Here are some points, each followed by its number:
tensor([-39, -43, -17,   2,   4,  63, -32,  -1, -16,  56]) 0
tensor([-11,  26,  36,  15,  11, -39,  21,  68,  17, -54]) 1
tensor([ 48,   7, -39,   0,  -6, -66, -10,  -4,   2,  10]) 2
tensor([ 35, -12,  58,  26,   2,  -6,  18,  30,  63,  38]) 3
tensor([ 38, -42,  33,   0,  17, -44,  24, -18,   1, -25]) 4
tensor([  1,  28,  -6,  10,  14,  38, -24, -14,  25,  34]) 5
tensor([  5,  -6, -71, -35,  28,   6,  -4, -23,   0,  60]) 6
tensor([ 22,  45,  -8,   2, -16,   4, -84, -55, -53, -57]) 7
tensor([ 40,  73,  17,  -4, -35, -19, -33, -77, -85, -59]) 8
tensor([  4,  -2,  11,  11, -10,  -8, -19,  22,  37,   4]) 9
tensor([ -5,   9,  -6,  -3,  16,  46, -21, -15,  26,  51]) 10
tensor([ 36,  64,  24, -15, -24, -15, -28, -64, -81, -51]) 11
tensor([-22,   5,  16,  19, -32, -34, -54,  36, -13, -69]) 12
tensor([  7,  26,  17, -14, -32, -11,   0,   7,  48,  21]) 13
tensor([ -8, -32, -65,  46,   6,  37,  34,  24, -18,  38]) 14
tensor([  4,   2, -74, -34,  31,  13,  -8, -30,   0,  47]) 15
tensor([ 19, -27,  23,  37,  24, -34,  17,  28,  -5, -49]) 16
tensor([ 24,  32,  -2,  -3, -24,   5, -83, -56, -48, -30]) 17
tensor([-17,  -3,  24,   0, -63, -35,   3,  22, -14, -82]) 18
Which five points above are nearest to each new point? Their numbers follow each, smallest number first.
tensor([ 21,  58,  56,  49, -27, -31,  38,  40,  24, -29]) 1 3 9 13 16
tensor([-11,  20,  34,  19,   2, -44,  23,  83,  21, -73]) 1 9 12 16 18
tensor([-19,   5,  13,   4, -47, -42,   4,  19,  -7, -82]) 1 9 12 16 18
tensor([ 22, -30,  16,  39,  30, -34,  23,  21,  -2, -58]) 1 4 9 16 18
tensor([  2,  -3, -14,  31,  23,  -4, -11,  15,   5,  19]) 5 9 10 14 16
tensor([ 10,  21,  15,  -4, -28, -14,   8,  -1,  41,  25]) 3 5 9 10 13
tensor([ 44,  63,  75,  30, -27, -39,  38,  39,  19, -30]) 1 3 9 13 16
tensor([-30, -40,   4, -13, -16,  34,  29,  -6, -46,  48]) 0 5 6 10 14
tensor([-43, -31, -16, -22,  50,  17,  33,  15,  27, -17]) 5 9 10 15 16
tensor([  4,  32,  44,  -3, -31,   7,  27,   9, -39,  56]) 3 5 9 10 13
